In the data rows, zero lies at 4.5, halfway between 4 and 5.
Two rows play each game, the first against the second. How much does the first row win by? 10 is about a draw, 20 a big win and 0 a big loss. Wins can go round in a circle: one row can beat a second, the second a third and the third the first. Each row has two weighted sums of its numbers, A and B, taken from their middle values. A row wins by its A times the other's B, less its B times the other's A.
[4 4 3 3 4 4 4 4 3 2 4 3 4 4 5 3]
[6 3 4 8 6 2 4 2 4 9 4 8 4 8 2 5] -> 10
[5 5 5 4 4 4 5 3 3 4 6 3 5 4 5 3]
[5 5 7 6 4 7 4 6 8 5 7 2 6 4 7 8] -> 9
[5 6 4 3 5 4 5 5 3 3 5 4 5 4 5 4]
[3 3 3 5 4 5 3 4 4 5 3 5 3 3 3 3] -> 10
[3 3 3 4 5 4 5 5 4 4 3 3 4 4 5 4]
[6 4 7 8 3 5 2 6 7 8 3 8 3 9 3 6] -> 6
[6 2 4 5 2 3 2 2 4 6 4 5 4 7 4 4]
[7 8 3 3 6 3 7 6 3 5 6 5 4 4 4 6] -> 10
[3 4 3 3 4 3 4 4 3 4 4 5 4 3 4 4]
[5 5 6 6 5 7 5 6 7 5 5 3 7 4 8 7] -> 10
[5 2 4 6 3 3 2 3 4 7 4 6 3 7 3 4]
[4 6 4 2 6 3 7 6 3 3 5 5 3 3 4 4] -> 10
[6 5 5 4 4 3 5 3 3 4 5 3 4 4 5 3]
[7 5 9 7 3 3 7 3 9 6 9 0 7 8 7 9] -> 11
[4 6 3 6 6 4 2 4 4 6 4 5 4 4 3 5]
[6 2 4 6 2 3 2 2 5 7 4 5 4 7 3 4] -> 10
[4 7 7 6 7 7 6 7 7 5 5 2 7 3 9 8]
[4 6 4 2 4 6 7 3 4 3 4 6 7 6 5 3] -> 6
[6 6 3 3 4 4 5 4 3 5 4 4 5 4 5 5]
[3 5 3 2 3 5 4 4 3 3 4 3 4 4 5 4] -> 10
[7 6 4 3 3 5 5 4 3 4 5 5 4 5 6 5]
[4 3 4 4 4 5 4 4 5 4 4 3 4 4 5 5] -> 8
[3 5 4 3 5 3 6 5 2 2 4 4 4 3 4 3]
[6 3 7 8 3 5 3 5 7 7 3 7 3 9 3 6] -> 8
[3 4 3 4 5 5 4 5 4 4 3 5 3 3 3 2]
[4 5 3 6 6 6 4 4 3 6 3 5 4 2 3 5] -> 8
[6 6 8 7 6 9 4 8 9 6 6 2 8 4 9 9]
[5 3 5 6 3 3 2 4 5 7 3 6 3 7 3 5] -> 6
[3 5 3 2 4 4 5 4 2 3 4 4 4 4 5 4]
[5 7 8 7 7 9 5 8 9 6 6 2 9 3 9 9] -> 9
[6 4 8 8 3 6 4 6 7 8 3 7 2 8 3 6]
[3 4 3 3 6 6 5 6 5 3 5 5 4 4 3 2] -> 11
[6 4 6 4 2 6 5 5 6 3 6 6 5 4 5 4]
[3 4 3 4 5 5 5 5 4 3 4 6 3 3 3 2] -> 11
[5 5 5 3 3 5 5 5 5 3 5 5 5 4 5 4]
[6 7 4 3 5 4 6 6 2 4 5 5 4 3 4 5] -> 11
[3 4 4 4 5 5 6 6 5 3 4 6 3 4 3 3]
[5 6 4 3 5 4 5 5 3 3 5 4 4 4 5 4] -> 10
[3 4 3 4 5 5 4 5 4 4 4 5 3 3 3 3]
[6 7 9 8 7 9 5 8 9 6 7 2 9 3 9 9] -> 9
[3 3 3 4 5 4 5 5 4 3 3 3 4 4 5 4]
[5 3 7 8 4 3 3 4 6 8 4 8 4 7 2 5] -> 9
[5 4 6 5 5 6 4 5 7 4 5 3 5 4 6 7]
[6 3 6 8 4 4 2 5 6 8 3 8 3 8 3 5] -> 3
[6 6 4 3 4 4 4 6 3 3 5 4 4 4 5 4]
[7 5 9 6 3 2 8 2 8 5 9 0 8 8 6 9] -> 13
[3 6 3 2 5 4 7 4 3 3 4 4 6 6 5 4]
[5 2 4 7 5 2 3 2 4 8 4 7 4 8 2 4] -> 15
[4 3 4 4 4 4 4 4 5 3 3 3 4 4 5 5]
[3 5 4 2 5 2 6 5 4 4 4 5 3 3 3 4] -> 8
[5 4 6 4 4 2 6 2 4 4 7 3 6 5 5 5]
[7 4 8 5 2 8 5 6 8 3 6 7 5 3 5 5] -> 6
[3 4 3 3 4 4 4 4 3 3 4 3 4 4 5 3]
[3 4 4 3 4 4 4 4 3 3 4 4 5 5 5 3] -> 11
[5 4 7 8 4 4 3 5 6 8 4 8 4 7 2 5]
[3 6 5 3 4 5 6 3 4 3 5 5 6 5 5 4] -> 1
[5 4 7 8 4 3 3 5 6 8 3 8 3 7 2 5]
[3 4 3 3 4 3 4 4 3 4 4 5 4 3 4 4] -> 4
[3 3 3 4 5 4 5 4 4 3 4 3 4 4 5 4]
[5 4 6 5 4 2 6 1 4 4 8 2 6 5 5 5] -> 16
[4 5 4 3 4 5 5 4 4 3 5 4 5 5 5 3]
[3 3 3 5 4 5 3 4 3 5 3 5 3 3 3 3] -> 10
[3 5 4 4 6 4 6 6 4 3 4 3 4 3 6 4]
[6 7 9 8 7 9 5 9 9 7 7 2 9 3 9 9] -> 8
[3 4 3 3 5 4 4 5 4 3 4 5 4 2 3 3]
[4 7 3 2 5 3 6 6 2 4 5 4 4 3 4 5] -> 10
[5 7 8 7 7 9 5 8 9 6 6 2 8 3 9 9]
[4 4 7 7 4 3 3 5 6 7 3 8 3 7 3 5] -> 1
[3 4 4 4 5 4 6 5 4 3 3 3 4 3 6 5]
[5 6 6 3 3 7 8 3 6 2 5 7 8 6 5 3] -> 17
[5 5 5 4 4 3 5 3 3 3 6 3 5 4 5 3]
[3 4 3 3 4 4 4 4 3 3 4 5 4 3 4 3] -> 9
[6 3 3 6 6 3 4 1 4 8 4 6 4 7 3 5]
[3 7 4 2 5 4 6 3 2 3 5 4 5 5 5 4] -> 5
[6 4 7 5 3 1 7 2 6 5 9 2 7 7 5 7]
[4 5 4 3 4 4 4 4 4 3 5 4 5 4 5 4] -> 11
[6 3 7 8 3 5 3 5 6 7 3 7 3 8 3 6]
[3 5 4 4 6 5 6 6 5 4 4 3 5 3 6 6] -> 10
[6 6 4 3 4 5 5 5 3 3 5 5 4 4 5 4]
[4 6 4 2 4 4 5 3 2 4 4 3 5 5 5 5] -> 10
[3 4 3 4 4 5 4 4 4 4 4 5 3 3 3 2]
[4 3 6 5 4 4 5 3 5 4 6 3 3 4 5 6] -> 10
[6 2 5 6 3 3 2 3 4 7 3 6 4 7 3 5]
[5 2 5 6 3 3 2 3 4 7 4 6 4 7 3 4] -> 10
[5 3 6 7 3 3 2 4 5 7 3 7 4 7 3 5]
[6 3 7 5 3 1 6 1 5 4 9 2 6 6 5 6] -> 3
[3 4 3 4 5 6 4 5 4 3 5 5 4 3 3 2]
[3 5 3 4 6 4 6 6 4 3 3 3 4 3 6 4] -> 9
[3 4 3 4 4 4 3 4 4 3 3 5 3 4 3 3]
[3 3 3 3 4 4 5 4 4 3 3 3 4 4 4 4] -> 12
[5 3 7 7 4 3 2 5 6 8 3 7 4 7 2 5]
[5 3 5 6 3 3 2 3 4 7 4 6 3 7 3 5] -> 9
[5 4 7 7 4 3 3 5 6 7 3 8 3 7 3 5]
[6 3 6 5 4 2 6 2 5 4 8 2 6 5 5 5] -> 4
[6 6 4 3 5 5 4 6 4 3 5 4 4 4 5 4]
[4 4 7 7 3 3 3 5 6 7 3 7 3 7 3 5] -> 4
[6 6 4 4 5 4 5 5 4 3 5 5 5 4 5 4]
[5 4 7 5 4 2 6 3 6 5 8 2 5 5 5 7] -> 9
[3 6 4 2 5 3 6 6 2 3 5 5 4 3 4 4]
[3 4 3 4 4 4 3 4 4 4 3 5 3 4 3 3] -> 12
[5 3 6 7 4 3 2 4 5 8 3 7 4 7 3 5]
[3 5 3 3 6 3 7 6 3 3 4 4 4 3 5 2] -> 10
[5 7 9 8 8 9 5 9 9 7 7 2 9 3 9 9]
[5 4 6 4 4 3 6 2 4 4 7 2 5 5 5 5] -> 10
[6 4 7 8 3 5 2 5 7 8 4 8 3 9 3 6]
[3 5 5 5 5 5 5 5 5 4 4 3 5 3 6 5] -> 10
[3 5 4 3 4 4 5 4 3 3 4 4 5 4 5 3]
[4 4 3 3 4 4 4 4 3 2 4 3 4 4 5 3] -> 8
[5 3 7 8 4 3 3 5 6 8 3 8 4 7 2 5]
[3 6 3 2 6 3 7 7 3 3 4 4 3 3 4 4] -> 13
[4 3 4 7 6 2 4 3 4 8 3 7 4 7 2 5]
[6 5 5 3 3 5 5 5 4 3 5 5 4 4 5 4] -> 7
[4 3 4 4 4 5 5 4 5 3 3 3 4 4 5 5]
[4 6 6 6 6 7 5 6 7 5 5 2 7 3 8 7] -> 5
[4 3 3 4 5 5 5 6 4 4 4 6 4 3 3 2]
[7 4 8 6 3 1 7 2 7 5 9 1 7 7 6 8] -> 9
[7 4 6 4 2 6 5 5 6 3 6 6 4 3 5 3]
[5 6 8 7 7 9 5 8 9 6 6 2 8 3 9 9] -> 9
[6 3 6 8 4 4 2 5 6 8 4 8 4 8 3 4]
[4 4 3 5 5 5 3 4 4 5 3 5 4 3 3 4] -> 10
[4 4 2 3 5 6 4 5 4 3 3 4 4 2 4 4]
[4 3 4 4 4 4 4 4 5 3 3 3 4 4 5 4] -> 9
[3 4 3 5 5 5 2 4 4 5 3 5 3 4 3 4]
[3 4 3 3 5 4 5 5 3 3 4 3 4 4 5 3] -> 13
[6 5 5 3 4 4 5 4 3 3 6 4 4 4 5 4]
[3 6 4 2 5 4 6 6 2 3 4 4 4 3 4 4] -> 10
[5 6 4 3 5 5 5 5 4 3 5 4 5 5 5 4]
[3 5 4 3 4 4 5 4 2 3 4 4 4 4 5 3] -> 11
[6 2 4 6 3 3 2 2 4 7 4 6 4 7 3 4]
[6 4 6 4 3 6 5 5 6 3 6 6 5 4 5 3] -> 9
[5 3 5 6 3 3 2 4 5 7 4 7 4 7 3 5]
[5 2 5 6 3 3 2 3 4 7 4 6 4 7 3 5] -> 8
[4 3 3 5 4 5 4 5 3 4 3 5 4 2 3 3]
[4 6 5 2 4 6 7 3 5 3 5 6 7 7 5 4] -> 13
[4 6 4 2 6 3 7 6 3 3 5 5 4 3 4 4]
[3 4 3 4 5 6 4 6 4 4 4 5 4 3 3 2] -> 11
[7 6 4 3 3 5 5 4 4 5 5 4 5 4 5 5]
[6 3 3 7 7 2 5 2 4 9 3 7 4 7 2 5] -> 11
[3 4 4 4 6 4 6 6 4 4 3 3 4 3 6 4]
[3 5 3 3 4 4 5 4 3 3 4 3 4 4 5 3] -> 11
[5 6 3 2 4 4 6 5 2 4 5 4 4 3 4 4]
[4 6 5 5 7 5 6 6 5 4 4 3 5 3 7 6] -> 10
[7 5 4 4 3 5 6 4 3 4 6 5 4 5 6 5]
[5 4 5 4 4 3 5 2 4 4 7 2 5 5 5 4] -> 10
[5 4 6 5 4 2 6 2 4 4 8 2 6 5 5 5]
[6 2 4 6 2 3 2 2 4 6 4 6 4 7 3 4] -> 11
[6 6 4 4 5 5 5 5 4 3 5 5 5 4 5 4]
[3 4 3 4 4 4 2 3 3 4 3 5 3 4 3 3] -> 10
[7 5 8 6 3 1 7 2 7 5 9 0 8 8 6 8]
[4 6 4 2 4 5 7 3 4 2 5 5 7 6 5 3] -> 13
[6 7 4 3 5 4 6 5 2 4 5 5 4 3 4 5]
[3 4 3 4 6 7 5 7 5 3 5 6 4 4 3 2] -> 9
[6 3 4 8 6 2 4 2 4 9 4 8 5 8 2 4]
[5 2 4 6 3 3 2 2 4 7 4 6 4 7 3 4] -> 9
[7 5 5 3 3 5 5 5 4 3 5 5 4 4 5 4]
[6 5 7 4 2 7 5 5 7 3 6 6 6 4 5 4] -> 12
[4 5 3 6 6 5 3 4 4 6 3 5 4 3 3 5]
[5 3 6 7 4 4 2 5 6 7 3 7 4 7 2 5] -> 10
[5 4 5 4 4 3 5 3 3 4 6 3 4 4 5 4]
[3 4 3 4 4 4 2 3 4 4 3 4 3 4 3 3] -> 10
[3 4 3 4 5 5 5 5 4 4 4 6 3 3 3 2]
[4 5 8 8 4 3 3 7 7 8 4 8 3 7 2 5] -> 12
[3 3 3 3 4 4 4 4 4 3 3 3 4 4 5 3]
[7 6 4 3 4 4 6 4 3 3 6 5 4 4 5 4] -> 12
[5 3 4 7 4 5 4 4 3 6 3 6 3 4 3 3]
[5 7 9 7 8 9 6 9 9 7 6 2 9 3 9 9] -> 13
[4 4 3 4 5 7 3 5 5 4 3 3 5 2 5 4]
[3 6 6 5 4 5 5 7 5 5 3 6 2 4 4 5] -> 8
[6 3 4 8 6 2 4 2 5 9 4 8 4 9 2 4]
[3 4 3 4 4 4 3 4 4 4 3 5 3 4 3 3] -> 15
[3 5 3 4 5 4 4 4 4 3 4 6 3 3 3 2]
[4 4 7 7 4 3 3 5 6 7 3 7 3 7 3 5] -> 12
[3 4 3 5 4 5 3 4 3 5 3 5 3 3 3 3]
[7 5 5 3 3 5 5 5 5 3 6 5 4 4 5 4] -> 10
[3 4 2 5 5 5 4 4 3 5 3 5 3 3 3 4]
[4 4 3 6 5 6 5 4 3 5 3 5 4 2 3 4] -> 10
[4 4 3 3 5 7 3 5 4 3 3 3 4 2 4 4]
[3 4 3 4 6 5 7 7 5 3 5 6 4 5 3 3] -> 14
[7 6 4 3 4 4 5 4 4 5 5 4 5 4 5 6]
[6 7 9 8 7 9 5 9 9 7 7 2 9 3 9 9] -> 11
[4 5 4 3 4 4 4 4 4 3 5 4 5 5 5 3]
[4 3 3 3 5 5 4 5 3 3 3 4 4 3 4 3] -> 11
[6 3 6 8 4 4 2 4 6 8 4 8 3 9 3 5]
[8 6 9 7 3 2 8 2 8 5 9 0 8 9 7 9] -> 10
[5 6 6 3 3 7 7 3 6 3 5 7 8 6 5 3]
[6 6 4 3 3 4 5 4 3 4 4 4 5 4 5 5] -> 7
[7 5 9 6 3 2 7 2 8 5 9 0 8 8 6 8]
[3 4 3 5 4 4 2 4 4 5 3 5 3 4 3 4] -> 10
[3 3 3 5 4 5 4 4 3 5 3 5 3 3 3 3]
[6 4 7 4 2 7 5 5 6 3 6 6 6 4 5 4] -> 10
[3 6 3 2 6 2 7 7 3 3 4 5 3 2 4 3]
[3 6 3 2 5 4 7 3 3 2 4 5 6 6 5 4] -> 4
[5 3 6 8 4 3 2 4 5 8 3 8 4 8 2 5]
[5 8 9 8 8 9 6 9 9 7 7 2 9 3 9 9] -> 17
[3 4 4 4 6 4 6 6 5 4 3 3 4 3 6 5]
[3 4 3 5 4 5 3 4 4 4 3 5 3 3 3 3] -> 9
[5 2 5 7 4 4 3 5 4 7 3 7 3 6 3 3]
[3 4 2 3 6 6 5 6 5 3 5 5 4 4 3 3] -> 12
[3 4 3 4 4 4 3 4 4 4 3 5 3 3 3 3]
[4 6 5 3 4 5 6 3 4 3 5 5 6 5 5 3] -> 7
[3 4 3 4 4 4 3 4 4 4 3 5 3 4 3 3]
[4 6 6 6 7 8 5 7 8 6 5 2 7 3 9 8] -> 11
[3 7 3 2 5 4 7 4 3 3 4 4 6 6 5 4]
[3 4 3 3 4 4 5 5 4 3 4 3 4 4 4 3] -> 8
[2 4 3 3 5 3 6 5 3 3 3 3 4 3 4 3]
[3 4 3 4 5 5 4 5 4 4 4 5 3 3 3 2] -> 10
[5 6 7 6 6 9 5 7 8 5 6 2 7 4 9 8]
[3 4 4 4 5 4 5 5 5 4 4 3 4 3 6 5] -> 8
[4 6 3 2 5 4 5 5 2 4 4 4 4 3 4 4]
[3 4 3 3 4 4 4 4 3 3 4 4 4 3 4 3] -> 10
